(in the rows, 128 means zero)
One turn or mirror swaps these rows in pairs. Which row does each one swap with?
The rows were stretched afterwards, more along some directions than others.
Nimop: [126 159 122 159 134 170 131 105 118 126 113 143  77 131  74  74 182]
peta: [143 142 153 173  84 124 168 105 150 128 117 118 116 133  89  99 155]
fomu: [124 178 141 157 126 131 179 124 135 167  87 151 120 125 124  80 144]
mapi: [125 131 121 124 132 130 116 153 142 160 138 150 136 118 133 139 123]
dop: [123 141 106 113 125 124 105 113 125 123  95 119 107 141  92  91 174]
dokub: [129 142 157 161  93 139 128 114 146 110 167 122 108 123  88 128 158]
razad: [130 172 136 159 124 135 174 121 138 163  90 154 118 134 121  75 143]
tefub: [143 135 122 143 142 143 127 127 139  97 133 112 111 141 116 116 151]
Tif: [147 131 119 132 151 146 114 141 124 101 143 121 115 136 119 118 148]
kol: [105 163 148 144 125 162 116 141 133 141 151 131 128 131 120 115 143]
paz: [144 137 131 145 131 141 131 128 147 102 125 102 114 140 115 123 163]
vava: [142 145 125 139 140 130 123 136 100 113 135 139 105 118  94  83 161]
kobin: [125 143 105 117 132 120 103 116 123 121  94 124 106 143  89  89 179]
ber: [129 170 152 175  92 122 168 112 122 147 110 134 131 134  83  64 142]
Gavep: [129 134 120 128 146 119 108 157 149 151 135 150 132 128 136 142 130]
Kuzek: [126 154 116 157 122 161 127 103 124 124 102 141  84 132  74  74 180]
muv: [153 141 149 173 102 123 186 131 158 136 126 118 136 130 129 112 115]
ritub: [124 139 109 119 148 132 104 152 129 151 117 162 125 116 133 129 126]
gagi: [129 171 134 170 126 171 148 100 120 132 112 133  85 136  73  72 185]
Tokef: [163 154 141 155 112 111 157 124 146 111 118 136 124 125 129 105 121]
befur: [150 141 145 173 118 126 184 133 153 138 127 118 142 138 126 115 119]
ged: [120 140 138 150 107 141 170 126 126 144 133 112 138 146 115  83 146]
lef: [128 144 111 129 147 130 112 147 128 153 123 166 124 115 132 129 123]
lekip: [135 139 134 163 110 140 150 110 158 120 115  90 113 153  92 119 176]
puza: [100 168 136 157 132 163 126 131 129 150 135 136 117 135 112 111 149]
zel: [109 156 147 168 120 163 114 133 138 131 165 131 110 135  97 111 146]
gof: [116 145 132 161 104 134 157 122 136 144 118 108 126 158  92  76 167]
Biz: [142 135 126 124 143 140 124 137  97 108 141 129 122 124 109  95 163]
Tud: [141 154 142 138 113 120 130 112 144 101 105 120 114 143 112 100 169]
ripu: [137 142 145 172 103 143 184 142 147 147 146 108 140 139 124 111 126]
lezo: [135 146 121 135 142 125 116 136 101 117 132 139 109 122  96  81 161]
lakor: [126 131 130 118 136 121 105 156 148 148 144 150 144 127 143 135 121]
neni: [100 170 148 166 122 163 144 137 129 161 134 137 126 129 113 106 136]
zok: [140 164 119 145 126 130 160 114 140 152  87 154 108 136 121  79 144]
Duza: [147 134 116 124 150 144 118 150 125 106 143 115 116 129 127 128 156]
tuk: [113 144 128 160 107 132 148 122 130 146 120 112 126 153  86  75 167]
mol: [136 164 123 148 134 130 167 125 138 161  86 147 112 134 123  89 148]
midov: [106 145 152 152 119 163 112 136 138 138 170 127 123 131 102 117 146]
Meb: [131 167 131 173 119 169 140 103 118 123 115 138  83 135  72  68 176]
kig: [136 142 139 121 109 101 109 130 164 112 122 126 144 149 135 140 157]
gop: [134 171 157 170  90 120 172 116 121 152 105 131 141 131  90  68 139]
tuse: [138 143 146 171 116 139 183 139 145 150 139 115 143 142 126 110 119]

Swapped with paz: muv
Swapped with lekip: Tokef
Swapped with lezo: tuk
Swapped with dop: gop

One turn or mirror swaps these rows in pairs. Which row does each one swap with?
The rows were stretched afterwards, more along some directions than others.
tugo: [121 194 120  67  87 103 129 132 181 146 113 130 162 140 113 170 139 136
 131 106 161 140 111]
tudok: [128 137 139 154 137 113 151 113 135 151 173 163 127 156 114 147 139 123
  66 145 185 100  86]
gube: [115  71 132 173 114 114 155 107 116 133 161 146 149 148 133 119 128 155
  99 163 161 115 134]
gunol: [107 127 109  83  65 139 119 116 149  90 149 179 139 114 153 132 141 137
 148  99 150 107 162]
Rabas: [124 118 117 141 134 168 142 106 139 104 155 172 131 134 127 127 141  99
 118 158 158 122 145]
kopi: [116 155 133 138 113  99 133 101 148 102 136 172 175 138 115 140 144 107
 137 120 193 145 157]
Rer: [115 131 108  90  94 123 139  95 159  90 121 179 182 133 110 133 157 112
 160 101 175 119 139]
Nopot: [133  62 123 129  98 127 156 123 113 127 163 155 119 132 146 108 137 137
 110 160 120  98 114]
vigab: [135 126  94 138 109 145 125 118 119 139 140 145 149 153 115 122 152 119
 128 142 163 100 165]
Degep: [107 108 110  99  76 163 121 114 153 108 149 169 143 116 143 136 147 138
 136 109 165 103 151]
Vazo: [103 177 122 128 117 143 128 100 156 129 150 135 137 143 126 138 125 158
 113 130 165 112 116]
sudes: [121 122 109 120 129 160 148 114 142 102 159 171 131 129 131 132 142  97
 115 156 147 117 134]
Noke: [111 116 120 122  89 155 124 112 148 116 152 176 144 111 128 156 141 130
 126 100 185 118 137]
zinut: [117 186 123 128 118 130 125  91 153 126 152 167 155 131 118 145 124 137
 120 115 186 117 112]
Lekup: [ 96 125 148 122 152  74 156 111 133 104 167 172 144 134 115 147 150 126
  91 133 181 142 101]
mos: [123 215 116  89 121 105 126 126 158 144 142 149 144 137 106 174 138 132
 113 116 170 129  87]
Teviz: [123  71 119 141  82 112 141 126 102 135 173 167 114 129 165 116 136 160
  93 153 136  94 136]
zokom: [117 115 107 104 105 147 131 130 158 116 116 128 142 156 121 109 164 112
 109 143 149 102 165]
Ker: [100 170 106 129 151 144 108 131 140 121 145 131 133 123 135 139 138 134
 105 132 161 141 162]
gusu: [102 137 156 110 133 117 165 124 156 143 134  85 127 180 115 137 133 149
  87 157 130 122  94]
nak: [127  82 113 109 111 138 156 116 127 101 169 182 123 134 140 126 134 112
 116 150 125 103 128]
ravok: [104 135 126 119 149 122 111 139 127 138 138 105 137 139 115 134 138 148
 104 135 153 137 125]
metob: [119 112 144 155 128 140 153 101 140 142 161 131 124 163 125 103 131 135
  70 171 159  91 117]
mufir: [ 93 153 133 126 127 137 150  96 153 120 153 128 135 155 124 132 121 159
  99 149 151 116 107]
mifi: [115 115 123 112  79 151 129 108 151 118 145 168 153 114 132 143 146 129
 137 102 185 106 133]
Nirem: [104 111 121 124  96  92 138 104 105  77 173 197 145 117 159 129 131 137
 145 116 144 119 153]
Rek: [115  89 133 144 105 121 151 115 144 145 138 133 155 151 123 133 136 147
 100 150 171 119 134]
guseg: [ 90 142 150 126 120 130 161 111 157 135 145 104 126 171 121 132 127 156
  86 154 148 114 100]
lozop: [136  75 130 159  73  97 141 122 100 141 163 168 128 123 156 110 134 156
 104 145 158  96 135]
fet: [121 129 140 149 144 128 150 111 136 145 165 146 130 161 119 135 126 125
  66 152 170  97 103]
zorin: [120 170 110 126 120 113 123  97 144 114 165 193 162 111 118 151 128 120
 119  98 198 105 115]
Famuf: [101 127 106  87  79 107 126 125 134  75 160 190 142 101 161 133 146 133
 146  94 146 110 156]
sati: [125 143 106 112 115  98 112  97 113 114 170 209 170 108 129 140 127 115
 120 103 184 104 144]
Defo: [121 200 117  72 105  96 123 135 174 141 125 138 156 135 113 175 144 131
 133 104 159 141 102]
Zese: [123 104 114 118 121 154 149 105 138  93 166 193 136 130 130 128 147  96
 125 150 150 115 133]
metap: [121 159 134 134 113 100 133 105 156 109 131 166 178 139 115 143 146 105
 137 118 186 146 148]
keput: [128 193 119 127 117 109 131 121 151 150 151 159 139 134 103 164 133 124
  98 123 187 122  84]
Kaza: [ 96 127 112 106  70 119 154  89 155 100 149 185 164 146 135 128 169 142
 129 118 183 108 160]
naf: [124 143 100 100 106  97 115 102 122 113 171 210 162 106 131 139 131 114
 121 104 180 101 147]
Safon: [102 103 134 116 123 121 146  91 124 104 163 152 138 154 141  94 125 127
 103 160 133  99 165]
vasab: [106 136 149  91 136 111 163 133 163 140 130  90 132 183 117 146 139 135
  99 157 117 132 103]
Gis: [ 99  86 115 138 128  94 150 122  94  86 170 169 145 125 152 130 116 140
 131 127 132 114 154]
gukam: [113 118 120 133 129 165 143 112 142  98 160 170 124 131 129 135 141 108
 111 151 150 128 143]
bez: [114 120 124 116 107 143 124 111 143 117 154 175 156 117 127 158 147 127
 126  90 201 119 133]
vokig: [116 101 157 157 149  99 154 101 120 135 164 169 158 138 109 152 146 121
  97 121 203 138  97]
rufub: [104 139 126 126 142 119 115 138 130 139 142 107 127 134 122 130 136 152
  97 141 159 128 133]
kof: [117 127 116 127 149 166 144 110 139 104 161 163 129 138 128 131 141 107
 110 158 154 132 138]
pora: [109 109 118 119  92 151 128 107 151 110 153 184 151 113 135 154 145 129
 128  98 194 109 142]
ruze: [107 135 106  97  84 124 143  92 170  90 124 184 177 144 115 130 165 117
 145 107 182 115 155]
losa: [124 109 111 113 103 147 135 115 153 122 120 138 146 169 112 108 160 110
 114 141 166  94 168]
lidu: [125  66 120 120  98 122 159 120 113 122 172 169 118 136 154 123 133 142
 106 161 115  98 113]
Sopon: [130  71 121 127  98 135 159 115 120 116 170 171 120 135 144 113 138 126
 115 163 120 100 123]
Siba: [117 131 137 163  86  86 129 100 131 112 154 186 168 129 133 129 149 135
 123 118 206 132 155]
Sino: [ 93 134 145 109 146  83 148 113 138 102 160 168 150 138 117 143 156 132
  96 130 173 152 104]
Guren: [128 105 134 155  58  91 139 115 120 137 158 181 131 124 151 111 149 160
 103 138 174 114 139]
nise: [ 98 149 150 100 137 122 162 123 154 142 141  96 125 181 115 145 133 150
  86 156 132 117  93]
Lukik: [103 123 104  91  65 124 120 122 141  88 160 188 141 103 160 137 143 138
 147  94 148 104 162]
fosor: [126 209 114  91 121  95 125 134 161 140 137 148 148 130 107 176 140 126
 114 106 172 134  92]
numop: [111 148 147  89 140 106 166 127 159 126 122 104 152 179 107 149 131 115
 116 149 125 141 111]
kuzas: [104 105 136 127 127 122 143  88 116 106 166 157 143 151 143  95 125 130
  95 163 139 103 161]
ritos: [106 133 112  95  75 112 118 121 131  86 155 181 139 113 161 133 140 137
 150 102 141 114 159]
Meka: [126 119 101 121 103 151 126 120 151 127 114 132 152 161 111 113 157 112
 122 137 161 100 170]
vofa: [119  99 133 139 103 123 148 116 153 150 132 127 160 152 122 138 134 145
 105 143 164 121 128]
tuzi: [101 101 119 130 106  82 151 112 102  74 174 194 144 115 166 128 124 141
 132 123 141 114 154]
Zimav: [109 147  92  85  96 131 135  94 166  83 125 188 175 136 115 132 154 111
 157 103 178 114 161]
mogil: [133 160 134 148 124 108 130 119 137 152 160 159 136 145 106 152 141 121
  76 128 198 108  96]

Swapped with vokig: Ker
Swapped with vigab: Kaza
Swapped with gube: Siba
Swapped with ruze: Meka
Swapped with kopi: Rek
Swapped with sati: kuzas

One turn or mirror swaps these rows in pairs. Which row does each one swap with?
The rows were stretched afterwards, more along some directions than others.
San: [123 105 114 116 180 144  64 132 147 142 132 115 127 103 190 113 117 140]
teroz: [ 88 121 159 149 115 147 105 171 148 128 134 112 142 135 148 163 107 164]
Nerev: [115 166 133 194 128 109 104 173 140 130 138 102 148  95 160 159 110 118]
ribi: [ 99 120 152 161 129 162 106 173 130  98 164 117 129 129 137 150 124 194]
ruz: [ 76 132 141 131 160 125 140 163 152 191 118 120  94 120  96 159 107 122]
nasol: [157 114 106 115  99 110 142 125 142 122 118 112 118 135 112 150 130 113]
Vobi: [103 110 143 112 150 117 144 153 138 190 138 131  65 115  92 157 100 126]
fima: [140 176 128 174 118 103 112 177 114 148 133  95 151  92 182 147  86 119]
lun: [125 128 129 143 154  97  75 192 123 132 164  72 122  92 188 165  85 138]
piga: [ 93 110 133  94 158 100 141 178 128 185 144 124  73 122 103 155  96 124]
nurog: [151 135 101 147 120 126 122 109 171 150  73  81 115 109 138 142 135 106]
ruf: [117  83 120  82 174  89  67 117 136 135 111 102 109  99 156 105 132 106]
fulo: [100 111 133 115 177 110 132 154 145 197 114 107  67 116 110 164 111 119]
tuv: [138 127 103 130 112  98 122 137 161 150  85  76 108 122 114 147 147  97]
tarir: [113 141 139 153 111 149 119 131 139 142 164 110 111 130 117 145  94 137]
kav: [165 133 141 123 173  59 135  55  88 140 126 153 131  98  79 141 107 104]
Pibes: [138  94 121 123 190 125  75  86 135 100 124 119 135 110 158 112 159 139]
nebad: [143 141 131 133 147 162 142  96 145 106 133 170 159 105  93 104 104 130]
zabiv: [159 129 121 123 166  82 144  66  89 113 132 144 146 134 101 131 116 111]
Gif: [149 114 115 124 115  92 113 118 148 108  91  65 127 115 110 146 174 119]
reten: [151 139 122 141 128 176 133  99 167 122 123 148 136  92 122 109 124 133]
sotub: [138 159 123 151 113  89 134 188 125 153 145  98  99 100 169 151 103 112]
vut: [134  94 124 103 179 132  70  97 128 135 116  93 104  95 151  75 154 136]
Pegu: [106 107 127 171 154 128 111 151 123 126 133  94 123 122 141 170 130 187]
vaz: [148 116 126 114 117 132 150  97 152  86 112 149 148 122  80 101 140 105]
tupok: [146 153 123 158 116  99 135 176 111 123 160 114 124 117 156 143  87 117]
von: [169 120 128  93 110 123 148 114 139  74 141 144 152 111 108 117 112 132]
zar: [132  99 140  90 170 121  61 101 133 134 126 129 121  97 161  92 116 118]
roba: [147 142 115 171 146  98 110 173 119 126 136  84 106  86 162 145 138 132]
gupo: [140 133 144 135  79 103 118 151 138 130 181  83  94 105 111 138 112 135]
tak: [ 90 118 127 145 185 113 130 136 151 223  93  98  64 108 113 156 106 128]
reg: [117 117 148 167 132 147  89 149 126  99 145  84 138 119 146 156 135 200]
Kib: [109 157 166 154 116 109  85 127 136 164 135  89 121  85 119 133 104 111]
Sapa: [129 118 138 102 186  86 134  84  91 113 134 190 144 126 100 148  95 107]
mabas: [156 114 115  98  98  90 119 147 139 117 119  80 102 110 121 141 151 114]
darag: [160 112 136  96 141 151 150  82 138 112 138 149 113 106  77 108 111 150]
Kabod: [100 137 146 156 113 138 130 161 130 138 136 111 125 126 107 164  92 174]
Padi: [ 71 114 158 133 128 138 109 182 138 129 140 110 108 123 115 146 117 174]
zetib: [161 122 133 115 134 140 124 100 138  68 145 164 174 105 112 110 112 135]
Vad: [148 128 112 120 181 113  96 108 123 141 118 125  99  98 139  95 151 119]

Swapped with zabiv: Kib
Swapped with ruz: Gif
Swapped with Pibes: Nerev

